Every row has a hidden score. In each pair, how much higher is the second row's than the first's? 10 means about the same, 20 much higher and 0 much lower. The score is a weighted sum of the row's numbers plus the product of two more (or one squared), each taken from its middle value.
[ 1.28 -0.87 -0.29 -1.49 -1.24  0.21 -1.63 -1.05  0.33  0.85]
[ 1.36  0.55 -0.56 -0.93  0.46 -0.92  0.88 -0.32  0.78  0.39] -> 12
[ 1.4   1.79 -0.63 -0.4   0.8  -1.46  1.08  0.75  0.78 -0.08]
[ 0.24  1.26 -1.2  -1.15  0.6  -1.23  1.92  0.88  0.92  0.9 ] -> 11
[-0.13  0.31  0.27 -0.4   0.29  0.66  0.15 -0.12  0.14 -0.53]
[-1.44  1.68 -0.88 -3.17  0.14 -0.82 -0.08 -2.58 -0.06  1.73] -> 15
[ 0.37 -0.23  0.73  1.63 -1.1   1.77 -0.6  -0.95  0.03  0.4 ]
[ 0.01  0.87  0.28  0.23 -0.75 -0.14 -0.09 -1.13  1.1  -0.22] -> 8
[-0.29 -0.57  0.24  0.16 -0.27 -0.44 -0.48 -0.03  0.88  1.4 ]
[-0.48  0.83 -0.32 -2.34  0.85 -2.13  0.13  0.55 -0.41  0.21] -> 12
[-0.07 -0.24  0.15  0.22 -0.35  0.33  0.07 -0.53  0.12 -0.42]
[-0.4   0.34 -0.75 -0.41 -0.35 -0.11  0.99 -1.25 -0.28  0.46] -> 14
[-0.59 -1.08  1.15  1.63  0.97  0.9  -0.44  1.02  1.44 -0.42]
[ 1.04 -0.22 -0.64 -0.62 -0.69  0.07  0.22  0.    1.9   0.77] -> 8
[ 1.83 -0.19 -0.83 -0.29 -0.18 -1.21  0.24  0.05 -0.06 -0.58]
[ 0.28  2.37 -0.8   1.05 -0.48  0.29  0.49  0.05 -3.4  -0.07] -> 14
[ 2.11 -0.82 -0.16 -1.49 -0.59 -0.9  -0.63 -0.11 -0.71 -1.11]
[ 0.41 -0.54 -0.79  0.34 -0.29  1.24 -1.63  0.79 -1.56 -0.15] -> 15
[ 0.43 -0.72  2.01  2.94 -0.41  0.8  -1.54 -0.02 -1.21 -1.91]
[ 1.38 -0.13 -1.37 -1.4  -1.22 -0.63  0.28 -1.5  -0.01  0.76] -> 11
[ 0.29  0.17  1.41 -0.8   0.06 -0.4  -0.42 -0.51 -0.48 -1.1 ]
[ 0.15  0.32  0.4   0.61 -1.2   0.11 -0.17 -0.34  0.37  0.96] -> 14
[-0.2  -0.55 -0.31 -0.81  0.2   0.36  0.1   0.   -0.47 -0.05]
[ 0.04  0.58 -0.68 -0.48  0.42  0.04  0.69  0.31  0.28  0.26] -> 10
[-0.3  -1.03  0.6   0.78  0.18  1.5  -0.87 -0.62  0.57  1.13]
[-0.56 -0.47  0.74  0.25  0.85  0.57  0.66  0.14 -0.07  0.94] -> 12
[ 0.2   0.61  1.82 -0.44  0.28 -0.92 -1.61  0.3  -0.81 -1.3 ]
[ 1.47  0.74 -0.55 -1.47  0.01 -0.16  0.53  1.12  0.31  0.29] -> 10
[-2.3  -0.31  1.87  0.66  2.06  0.24  1.34  2.05 -0.18 -0.43]
[-0.46 -0.59  1.63 -0.95 -1.87 -0.21 -3.72 -2.86 -1.75  0.1 ] -> 9
[ 2.14 -2.24  0.04 -0.3  -0.33  0.19 -0.18 -0.13 -0.75 -0.76]
[-0.12  0.18  0.53 -2.97 -1.4  -1.49 -3.25 -2.62 -0.88  1.41] -> 9
[-1.35  0.78 -0.32  1.36  0.77  0.74 -0.36  1.81 -0.6   0.05]
[-2.94 -0.75  2.39 -0.13 -1.06  0.28 -4.21 -0.96 -0.24  0.51] -> 5
[-0.63 -0.87 -0.54 -0.36 -0.51  0.88 -0.04 -1.04  1.15  1.12]
[-0.09  0.41 -1.14  0.46 -1.06 -0.25 -0.38 -2.06 -0.97  0.54] -> 13
[-0.43  0.63 -0.87 -0.74  1.11 -0.9   0.93  0.13  0.19  0.  ]
[ 0.42 -3.06 -0.23 -0.22  0.37 -0.14  0.91  1.21 -0.79 -0.8 ] -> 10
[ 0.77 -0.01 -0.46 -0.81  0.47 -0.48  0.5  -0.05  1.01  0.02]
[ 0.92 -0.84  0.95  1.37 -1.94 -0.24  0.18  0.4   0.12 -1.23] -> 9
[ 0.37  0.22  0.53  0.71 -1.03  0.12 -1.13 -0.69  0.23 -0.59]
[-0.75  1.59 -1.11 -1.01  0.78 -1.09  1.32 -0.17  0.03  0.56] -> 15
[-0.34  1.58 -0.17 -0.22  0.24 -0.43  1.03 -0.1   0.03 -1.28]
[-0.54 -1.73 -0.03  0.02 -0.78  1.27 -0.49 -1.41 -0.51  1.07] -> 15
[-0.91 -0.22 -0.66 -0.5   1.33 -1.13  1.19  0.21 -0.27 -0.19]
[-0.21 -1.57  0.32  0.17 -0.63  1.49 -0.64 -0.6  -0.24  0.59] -> 6
[-0.57  1.09  0.34 -0.47  1.31 -0.84  0.92  0.25  1.12 -0.45]
[-0.49  0.89 -1.1  -0.91 -0.09 -0.37  0.16 -1.05 -0.36  0.46] -> 14
[ 0.04  0.25 -0.66 -0.47  0.23 -0.65  0.79  0.84  0.25  0.47]
[-1.16  1.45  0.78 -2.29  1.45 -1.72  0.06  0.18 -1.36 -0.8 ] -> 7
[ 3.06 -0.06 -1.12 -0.57 -1.75 -0.42  0.03 -1.63  0.72  0.53]
[-0.19  0.56  0.04  0.19 -0.25 -0.58  0.86 -0.49  0.21 -0.03] -> 14
[ 2.12  0.95 -2.18 -1.53 -0.31 -1.37  1.05  0.02  1.07 -0.7 ]
[ 0.15  0.04  1.08  1.2  -1.21  1.35 -0.49  0.58  0.51  0.44] -> 9
[-0.75 -0.12  0.17  0.58  1.51  1.34  0.    1.02  0.93  1.83]
[ 0.07  0.79 -0.41 -0.4   1.12 -0.5   0.63 -0.23  0.27 -0.31] -> 12
[-0.62 -1.24 -0.95  0.12 -1.21  0.62  0.06 -1.95  0.64  0.81]
[ 0.21  0.41 -0.84 -0.35  0.28 -0.35  0.53  0.29  0.04  1.01] -> 7
[ 1.4  -0.56  0.85 -2.86 -1.74 -0.17 -3.41 -2.4  -0.68  0.95]
[ 2.23  0.37 -0.5   0.02 -0.79 -0.53  0.65  0.29  1.28 -0.32] -> 12
[ 0.48 -0.99 -0.57 -0.05  0.23  0.31  0.66  1.37 -0.89 -1.11]
[ 0.05 -0.48 -0.62  0.16  0.03  0.23 -0.35  0.5   1.57  0.94] -> 7
[ 0.7   0.69  0.02 -1.57  1.47 -1.02  1.33  2.54  0.01  0.95]
[-1.02 -1.14  0.16  1.68 -0.07  1.5  -0.64  0.32 -0.55  0.23] -> 14
[ 0.19 -0.59 -0.3   0.16  0.34 -0.3  -0.09 -0.45  0.01 -0.33]
[ 2.4  -1.9  -1.39 -0.25 -0.16 -0.27  0.14  1.92 -1.13 -1.62] -> 8
[-1.08 -2.51 -0.11  0.02  1.69  0.99  1.74  1.74 -2.27 -1.31]
[-0.13 -0.24 -0.92 -1.26  0.17 -0.84 -0.3  -1.08  0.86  0.1 ] -> 10
[ 0.46  1.28 -0.31  0.72 -0.51  0.05 -0.05 -0.11  0.56 -0.09]
[-0.79 -0.59  0.17  1.05  1.14  0.29  0.65  1.05 -1.49  0.67] -> 19
[ 1.85 -0.34 -1.18 -0.18 -0.43 -0.74  0.87  0.06  0.02 -0.64]
[-0.35 -2.02 -0.31  0.14  0.75  0.84 -0.19  0.22  0.2   1.12] -> 12
[-0.49 -1.17 -1.05 -0.74  0.09  0.65  0.42 -0.34 -0.27  0.03]
[ 1.35  1.94 -0.44 -0.78  0.57 -1.8   1.9   1.39  0.84  0.25] -> 5
[ 1.15 -0.56  1.02  1.26 -1.26  0.26 -0.44 -0.09  1.33 -0.05]
[ 0.2  -0.65 -0.3   1.18 -1.49 -0.19  0.42 -0.31  1.55 -0.18] -> 13
[ 0.66  0.17 -0.54  0.42  0.28 -0.8   0.58 -0.13  0.93 -0.93]
[ 1.94 -0.65 -0.02 -0.29 -0.78 -0.31  0.24 -0.61  0.48  0.92] -> 9
[-1.57 -2.12  0.93 -0.42 -0.09  1.09 -1.09 -0.9  -1.87  0.41]
[ 0.02  0.56  0.06  0.02 -0.57 -0.45 -0.57 -0.29 -0.16 -0.62] -> 7
[ 0.25 -2.04  0.79  2.39 -2.81  2.64 -1.35 -0.59 -0.26  0.22]
[-0.73  1.98 -0.35  0.32  1.22  0.11  1.46 -1.07  0.54  0.23] -> 9
[-1.02 -2.07  0.68  0.51  0.87  0.88 -0.31  0.21 -0.51  0.41]
[ 0.17 -0.02 -1.06 -0.68  0.47 -0.73  0.75  0.04  1.6  -0.35] -> 6
[ 2.69  0.91 -1.18 -0.75 -0.54 -0.97  0.19 -1.13  0.52  0.46]
[-0.86 -1.03  0.35  0.03  0.02  0.21 -0.02 -0.4  -0.53  0.17] -> 15
[-1.41  0.57  0.04 -0.09  1.48  0.6  -0.48  0.69  0.09  1.36]
[ 3.61 -0.07 -2.21 -0.11 -1.7  -1.78 -0.23  0.07 -0.5  -0.15] -> 11
[-0.82  0.4   0.28  0.43  0.94  0.01  0.63  1.42  0.32  0.14]
[-0.16  0.69 -0.24  1.08 -0.49  0.35 -0.03 -0.55 -0.25 -0.13] -> 11
[-1.26  2.09 -0.73 -1.19  1.59 -1.54  0.92  0.07  0.67 -0.14]
[ 1.23 -1.23  0.97  1.49 -0.69  1.43 -0.79  0.87  1.13  1.61] -> 5
[-0.4   1.03 -0.58 -0.9   0.35 -0.36  0.06 -0.88  0.28  0.43]
[ 0.85 -1.78  1.3   0.12 -1.72  1.36 -0.8  -1.07 -0.67 -0.76] -> 5
[ 0.16  0.2  -0.12  1.2  -0.29  0.29  0.18  0.15  0.23 -0.32]
[-0.28  1.08  0.35  0.69  0.7  -0.38  0.49  1.46  0.82 -0.15] -> 8
[ 0.16 -0.22  0.5  -0.36  0.55 -0.28  1.31  0.59  0.84 -0.06]
[-0.27  1.3  -0.35 -0.85  0.39 -0.66  1.01  0.19  0.24  0.45] -> 12
[ 0.9  -0.36  0.05  0.21 -0.22 -0.02  0.11  0.37 -0.01 -0.31]
[ 1.01 -0.43 -0.84  0.04 -1.33 -0.13 -1.05 -1.17  0.83  0.62] -> 8
[-1.3   1.93  0.25  0.25  1.5  -1.3   0.35 -0.35  0.35 -0.84]
[-0.07 -0.27 -0.79 -0.54  0.24  0.01  0.13 -0.06 -0.74 -0.45] -> 10
[ 0.93 -0.67  1.34  1.24 -1.5   0.78 -0.45 -0.31 -1.56 -0.62]
[ 0.88 -0.25 -1.43 -0.46 -0.49 -0.47  0.07 -1.   -1.67 -0.91] -> 16
[-0.35  1.92  0.28 -0.3   1.1  -1.35  1.09  1.66  2.07  0.12]
[-0.45 -1.13  0.04  0.55  0.47  1.59 -0.75 -0.62  0.27  1.47] -> 15
[ 0.05  0.21  1.5   0.7  -0.57  0.    0.58  0.12  0.39 -0.03]
[-0.29  0.96 -0.51 -0.55 -0.45  0.71  1.08  0.39  0.44  0.11] -> 14
[-0.33  0.37  0.36  0.42  0.34  0.06  0.99 -0.04  0.09 -0.43]
[ 0.17 -1.31  1.01 -0.27 -1.09 -0.1  -1.05 -0.82 -1.29  0.08] -> 10
[ 0.77  0.84 -0.84 -0.46  0.61 -1.22  0.8   1.6   0.65 -0.41]
[ 0.57 -0.09 -0.35 -1.14 -0.31 -0.03 -0.39 -0.49 -0.51 -0.12] -> 10
[-0.03 -0.36  0.54  0.6  -0.84 -0.21 -0.44  0.06  0.12  0.27]
[-0.51  0.71  0.41  0.22 -0.03  0.81 -2.44 -0.42 -0.98  1.29] -> 9
[-0.49  0.04  1.58 -2.34 -0.62 -1.63 -1.94 -2.21 -1.2   0.83]
[-0.13  2.   -0.82 -2.1   0.46 -2.58  0.22 -0.25 -0.43 -0.01] -> 12
[ 1.31 -1.17  0.76 -0.32 -1.91 -0.37 -1.41 -1.45  0.08 -0.25]
[ 2.92  0.02 -0.67 -0.93 -1.61 -1.51  0.76  0.87 -0.51 -0.91] -> 10
[ 0.94  0.65 -0.28 -0.39  0.3  -1.43  0.91 -0.05  1.09 -1.02]
[ 1.96  1.32 -1.26 -1.41  0.23 -2.55  1.09  0.08  1.44  1.18] -> 9
[-0.3   0.16 -0.31  0.93  0.09  0.8  -0.13 -0.43  0.16 -0.43]
[-0.35 -0.23 -0.3  -0.35 -0.39 -0.16  0.1  -0.87  0.06  0.46] -> 11
[-0.18  2.04  0.34  0.27  0.49 -1.13  1.07  0.02  0.94 -0.17]
[ 1.58  0.58 -1.47 -1.73  0.25 -1.37  1.21 -0.11 -0.57 -1.06] -> 12
[-0.18 -0.13  0.55  1.   -0.44  0.9   0.55 -0.06  0.5  -0.35]
[ 2.    1.07 -1.5  -3.55 -0.85 -3.17 -0.44 -1.14 -0.7   0.77] -> 12
[ 1.91 -0.51 -0.31  0.34 -1.28 -0.02 -0.32 -0.33 -0.15 -1.36]
[ 0.4  -1.59  2.65  0.8  -0.79  0.53  0.3  -0.13  0.61 -0.15] -> 7
[ 1.17  0.29 -2.22 -1.07 -1.33 -0.61  0.28 -0.94 -0.04  1.28]
[ 1.1  -0.85 -0.75  0.69 -1.86  2.44 -1.3  -0.32  1.22  0.45] -> 9
[-0.34  0.89 -0.03  0.15  0.39 -0.19  0.9  -1.67 -0.23 -0.21]
[-2.51 -0.02  0.56 -0.25  2.3   0.66  1.99  2.04 -0.6   0.78] -> 10
[ 1.56  0.62  0.6   0.48 -0.02 -0.26 -0.11  1.15  1.13 -0.14]
[-0.19 -0.62  0.12  1.1  -0.32  2.   -0.58  0.2  -0.44  0.42] -> 16
[-0.99 -1.19  0.11  1.16  0.05  1.26 -0.34 -0.87 -0.09  0.95]
[-1.27 -0.57  0.52  1.56  0.87  0.75  0.01  1.31  0.28 -0.47] -> 8
[ 0.59  1.04 -0.42  0.32  0.35 -1.07  0.95  1.14  0.24 -0.56]
[ 0.67 -1.16 -0.16 -0.07 -0.19  0.64 -0.57 -0.37  0.27  0.43] -> 9
[-0.14  0.71  0.73 -1.68 -0.49 -0.56 -1.46 -1.48 -0.81 -0.39]
[ 1.19 -0.64  0.41  0.84 -0.29  0.41 -0.93  0.    0.78 -0.04] -> 10
[ 0.29 -1.35  0.63  1.79 -1.28  1.76 -1.14 -0.87  0.29  0.43]
[ 1.68  2.16 -1.76 -1.43  0.73 -2.24  1.15 -0.75  0.12  0.07] -> 12
[ 0.05  1.11  0.28  0.02 -0.18 -0.04  0.41 -0.31  0.7  -0.48]
[-0.28 -0.7   0.26  0.67  0.2   0.41 -0.11  1.04 -0.7  -0.3 ] -> 14
[-0.65  0.32 -0.17 -0.28 -0.89  0.47  0.17 -0.65 -0.84 -0.09]
[ 1.1   0.16 -0.23  0.08 -0.59 -0.13 -0.41 -0.81  0.44  0.72] -> 6
[-0.28  0.71 -0.19  0.17  0.33 -0.3   0.25  0.26  0.06  0.08]
[ 0.49  1.48  0.01  0.01 -0.18  0.31 -0.18  2.03 -1.7  -0.66] -> 6
[ 0.39 -1.55  0.41  0.96 -1.23  1.86 -1.17 -0.82  0.42  0.88]
[ 0.12  0.43 -0.31  0.92 -1.26  0.64 -0.71 -0.27 -0.01  0.4 ] -> 10
[-0.84  0.6   0.09 -0.19 -0.4  -0.3  -0.17 -0.79  0.47  1.18]
[-1.12  1.4   0.78  0.22 -0.24  0.1   0.72  0.89  0.9  -0.18] -> 7
[ 0.31 -0.13  0.44  0.64 -0.05  0.32  0.43  0.82  0.09 -0.05]
[-0.1   0.69  0.66  0.92  0.68 -0.27  0.96  1.58 -0.62 -0.9 ] -> 11
[-0.07  0.3   1.04 -0.97  0.06 -0.23 -0.39  0.78 -0.14  0.18]
[-0.92 -1.48 -0.38  0.06 -0.41  1.98 -0.52 -0.53  0.84  0.08] -> 18
[-0.32 -0.15  0.24  0.11  1.02  0.14  0.98  0.14  0.01  0.51]
[ 0.52  0.12 -0.47 -0.5  -0.31  0.43 -0.09  0.84  1.2   0.29] -> 5
[ 0.01  0.23 -0.21 -2.12  1.14 -1.63  1.48  2.29 -0.11 -0.28]
[-0.5  -0.05 -0.47 -0.38  1.17  0.71 -0.24  0.    0.88  1.16] -> 11
[-0.23 -0.9  -0.18  0.38 -0.19  0.15  1.28  0.12  0.07  0.16]
[-0.05  0.47  0.35  0.54 -0.11  1.26 -0.14  0.26  0.2   0.5 ] -> 6
[-0.53  2.55 -1.67 -0.7   0.49 -0.2  -0.01  0.67  0.58  2.1 ]
[ 0.   -1.38 -0.3   0.27  0.03  0.78 -0.28 -0.69 -0.38  0.16] -> 15
[-0.36 -0.3   1.28 -0.88 -2.32  0.54 -1.76 -3.01 -2.09 -1.09]
[ 0.28 -0.58 -0.05  0.5  -0.23  0.27  0.4   0.3   0.69  0.28] -> 13
[-0.05  0.96 -0.61 -1.37  0.18 -1.49  0.78  0.14  0.18 -0.25]
[-1.68 -1.09  0.88  1.84  0.04  2.03 -0.97  1.13  0.23 -0.04] -> 10
[-1.16  1.86 -0.92 -1.19  0.44 -0.52  0.59  0.59  1.38  1.67]
[-2.46 -0.8   3.79 -1.31 -1.11 -0.49 -3.23 -2.28  0.15  0.41] -> 5
[-0.06  1.21 -0.02  0.48 -0.28  0.02  0.14 -1.12  0.13 -0.1 ]
[ 1.01 -1.08 -0.35  0.41 -1.65  1.6  -0.43 -1.19  0.42 -0.33] -> 11
[ 1.13 -1.54  0.42  1.02 -0.18  1.14 -0.45 -0.12 -1.57 -0.72]
[ 1.34  0.46 -0.51 -0.43  0.15 -1.89 -0.69 -0.3   1.33 -1.19] -> 7
[-0.16 -0.22 -0.99  0.29  0.58  0.11  0.16  0.81 -0.39 -0.24]
[ 0.02 -0.16  0.88  0.54  0.77  0.48  0.65  0.32  0.49  0.56] -> 7
[ 0.56  1.55 -0.17  0.13  0.61  0.1   0.77  0.73 -0.11 -0.21]
[-1.51  0.1   0.12 -0.47  1.73  0.45  0.93  1.93  0.42  0.29] -> 11
[ 0.74  0.02 -0.51  0.17  1.58 -0.55  1.47  2.9  -0.04 -1.03]
[-0.19  0.04  0.1   0.38 -0.35  0.32 -0.08 -0.31 -0.06 -0.44] -> 9
[-0.32  0.89  0.45  1.29 -0.09  0.4   0.17  1.26  0.22 -0.8 ]
[-0.35  1.1   0.66 -1.56  0.9  -0.69  1.06  1.96 -0.18  0.4 ] -> 8
[-0.15  0.8  -0.27 -1.52  1.3  -0.81  0.8   0.61  0.85  0.72]
[ 0.26  1.16 -0.49 -0.54  1.5  -1.45  1.53  0.76  0.6  -0.31] -> 13
[ 0.18  0.09  0.76  1.31  0.63  0.8  -0.07  1.18  0.83  0.45]
[-0.01  1.25  0.28 -0.64 -2.2  -1.26 -0.85 -2.37 -3.19 -0.47] -> 14
[ 1.71 -1.48 -0.47 -0.05 -1.29  0.51 -1.42 -1.8  -0.09  0.7 ]
[ 0.24  0.33 -0.49 -0.33  0.82 -0.27  0.82  0.65  0.    0.81] -> 12
[-1.35  1.27  0.28 -0.74  0.63 -0.74  0.94  0.18  0.89 -0.43]
[ 0.63  0.82  0.81  0.89 -0.44 -0.14  0.66 -0.66  0.56 -0.04] -> 10
[ 0.3  -1.23  0.02  1.19 -0.94  1.   -1.29 -0.6   0.17  0.1 ]
[ 1.19  0.45  0.55 -1.99 -0.23 -0.76 -0.6  -0.14 -1.44 -0.22] -> 6
[ 0.11 -0.38  0.37  0.18 -0.53  1.46 -0.38 -0.42 -0.27  0.1 ]
[-0.44  0.26  0.84  0.13  1.72 -0.92  0.12  1.04  0.21 -0.29] -> 13
[-0.5  -0.62 -0.52 -0.2   0.09  0.19  0.09  0.14 -0.58  0.58]
[-0.42  1.01 -0.76 -0.77  1.45 -0.89  1.81  0.92  0.13  0.04] -> 9
[-0.78  0.62 -0.43 -1.8  -0.98 -1.54 -0.84 -2.61 -0.08  0.  ]
[-0.51  0.98 -0.12  0.33  0.02  0.51  0.92 -0.56 -0.33 -0.84] -> 10
[ 0.07 -0.87  0.04  0.35 -0.75  0.54 -0.2   0.15 -0.72 -0.7 ]
[ 0.28 -0.88  1.27  1.69 -1.53  2.12 -1.29  0.02  0.87 -0.56] -> 6
[ 0.09 -0.14 -0.75 -0.17 -0.13 -0.96  1.   -0.05  0.29 -0.07]
[ 2.33 -0.74 -1.59 -0.28 -1.27 -0.85 -0.3  -1.29 -0.36 -0.83] -> 9
